In the rows, zero is written as 128.
Each path below is one point turned by a fixed rotation once a step. After each direction that follows a path, write how fast that rotation turns it, in degrees each step (0 if it stays still).
Each turn is a multiple of 5 degrees from 10 to 175, or 0.
Each row of a path follows its step; steps can be skipped.
Rotation 1:
step 0: [130 125 128 124 135 138 129 131 128 131 125 136 131 115 124 128 117 138
 124 120 127 128 129 124 132 111 127 134 130 128 129 125 123 129 134 132
 123 129 125 131 132 137 133 128 122 132 124 132 125 129 129 137 128 135
 127 121 123 129 126 130 138 126 136 122 118]
step 1: [129 123 129 124 132 131 135 118 122 131 132 121 134 119 129 118 128 137
 125 130 132 132 125 129 127 121 130 128 129 123 128 122 136 119 138 136
 124 134 119 131 126 132 140 120 124 130 137 132 132 121 131 133 130 137
 127 122 122 123 123 123 130 129 133 129 126]
step 2: [127 125 121 123 130 124 132 125 134 124 125 128 127 129 128 118 127 136
 124 133 126 127 122 135 126 121 129 124 127 129 127 132 131 123 136 126
 116 138 118 119 136 135 133 125 121 126 142 132 133 127 127 133 132 131
 115 137 126 129 130 130 132 134 120 134 127]
step 4: [130 138 125 125 132 135 131 123 131 136 121 131 139 134 126 131 129 137
 134 130 126 126 124 128 147 123 129 131 124 125 128 120 129 126 133 128
 123 132 125 138 121 135 129 127 130 135 129 125 130 131 136 134 124 133
 121 135 122 135 132 125 124 121 133 126 125]
step 6: [131 129 125 127 124 129 131 130 130 128 124 124 126 127 120 121 123 133
 121 125 121 124 119 131 128 119 126 127 128 130 124 129 135 139 141 118
 129 128 123 137 127 133 139 126 126 136 130 133 121 127 126 138 127 139
 126 123 132 134 123 133 137 137 125 123 126]
step 7: [125 123 125 124 128 126 126 126 131 123 132 134 134 122 125 133 134 136
 123 127 116 126 127 124 132 116 123 123 134 127 124 126 143 124 133 133
 131 127 122 130 127 139 137 123 130 131 136 128 125 121 131 133 120 136
 126 127 129 130 120 138 133 123 129 133 121]
step 8: [125 130 126 114 126 124 125 125 134 126 136 136 131 120 134 123 130 135
 134 128 130 125 128 128 139 121 139 123 124 129 122 121 135 131 143 134
 122 129 131 118 125 132 132 125 127 128 132 133 133 123 133 136 133 131
 126 136 121 128 122 134 131 125 128 131 124]
step 9: [127 130 121 125 138 128 133 118 140 130 130 125 127 125 128 117 132 139
 130 128 120 127 129 134 125 120 131 128 132 133 126 125 125 135 133 130
 117 126 136 130 119 128 132 123 124 121 132 131 128 127 132 138 130 126
 129 141 126 134 127 118 134 128 127 124 120]
step 10: [120 124 121 128 121 132 134 116 136 133 119 121 128 136 128 123 136 136
 131 127 119 120 119 127 133 126 129 129 135 133 134 122 136 132 136 121
 123 132 126 133 121 131 133 130 122 126 131 130 122 128 132 132 125 125
 121 127 125 128 137 122 131 124 137 131 125]
Directions:
[125 128 129 126 127 125 129 129 127 130 129 130 128 127 126 129 129 127
 126 128 129 129 126 130 128 128 126 127 130 127 125 128 128 128 127 127
 130 129 128 127 130 130 129 126 128 127 130 129 129 125 127 127 129 128
 127 126 128 129 128 128 127 129 126 128 129] | 70
Rotation 2:
step 0: [120 127 127 125 125 135 126 123 134 125 133 125 134 133 131 129 114 120
 124 126 124 132 124 128 129 132 139 134 132 136 129 129 137 133 124 123
 125 130 129 119 137 120 137 129 127 127 137 134 124 131 121 125 122 129
 128 130 118 133 138 124 135 132 123 134 124]
step 1: [120 124 125 133 135 135 123 128 133 136 137 126 141 135 133 128 128 135
 127 124 126 123 124 123 125 125 129 129 127 129 128 126 138 128 120 126
 125 129 141 116 128 118 129 134 132 131 132 134 126 135 128 126 121 128
 121 128 132 134 138 127 131 124 131 120 132]
step 2: [124 130 132 131 133 137 125 134 123 130 122 124 132 138 123 130 123 131
 117 114 128 122 123 133 129 129 130 136 128 123 128 135 133 124 118 125
 128 125 122 125 132 125 130 134 128 129 133 132 130 125 126 130 120 139
 121 128 134 133 128 129 136 127 127 112 127]
step 3: [125 137 135 134 122 136 121 126 129 133 128 130 129 136 128 133 113 125
 125 119 123 127 121 124 130 131 134 128 123 131 129 137 131 133 121 137
 134 138 124 129 134 117 134 126 124 133 133 130 126 128 127 131 126 136
 129 135 131 136 134 127 134 135 132 131 122]
step 6: [124 137 126 134 122 133 121 120 129 136 134 130 128 130 116 131 127 124
 128 125 127 125 126 117 124 133 122 129 129 134 126 146 127 136 117 133
 137 128 129 124 136 126 134 135 132 129 123 125 132 135 128 125 120 132
 127 131 130 130 131 128 133 129 127 124 120]
step 7: [125 132 126 133 129 127 129 119 132 133 130 128 119 136 127 125 126 123
 132 121 125 121 124 120 125 124 120 133 124 120 126 131 138 131 126 128
 134 123 126 121 131 126 123 128 122 140 122 126 130 132 130 121 120 133
 119 120 128 132 125 118 135 139 135 123 122]
step 8: [123 129 133 135 134 119 124 127 135 121 133 134 124 134 125 122 129 121
 132 124 117 119 121 127 128 133 132 132 126 114 127 135 133 136 123 124
 130 127 128 129 137 133 134 130 124 132 136 127 132 127 127 122 131 138
 125 123 137 131 132 119 126 128 123 129 126]
step 9: [119 135 130 131 128 120 118 129 141 129 130 138 124 128 117 126 125 130
 133 125 132 132 125 121 124 132 125 124 129 124 122 138 127 132 121 128
 133 134 126 121 131 131 140 134 128 130 131 120 126 131 124 116 123 125
 129 123 139 132 132 134 133 126 128 126 132]
step 10: [124 129 124 124 131 126 125 127 128 141 126 139 117 134 126 128 124 124
 130 132 127 136 126 126 128 130 127 135 128 120 122 139 135 126 126 126
 125 121 128 119 132 128 140 136 121 132 123 127 128 127 124 124 121 125
 120 115 127 132 118 126 132 136 132 126 129]
Directions:
[126 128 129 126 130 128 128 130 128 129 126 128 125 126 129 130 127 127
 128 129 128 130 129 127 127 127 130 126 127 130 124 129 127 129 128 128
 126 127 128 129 127 127 131 129 129 128 127 127 127 127 126 129 131 126
 128 128 130 129 127 128 129 130 127 130 127] | 65
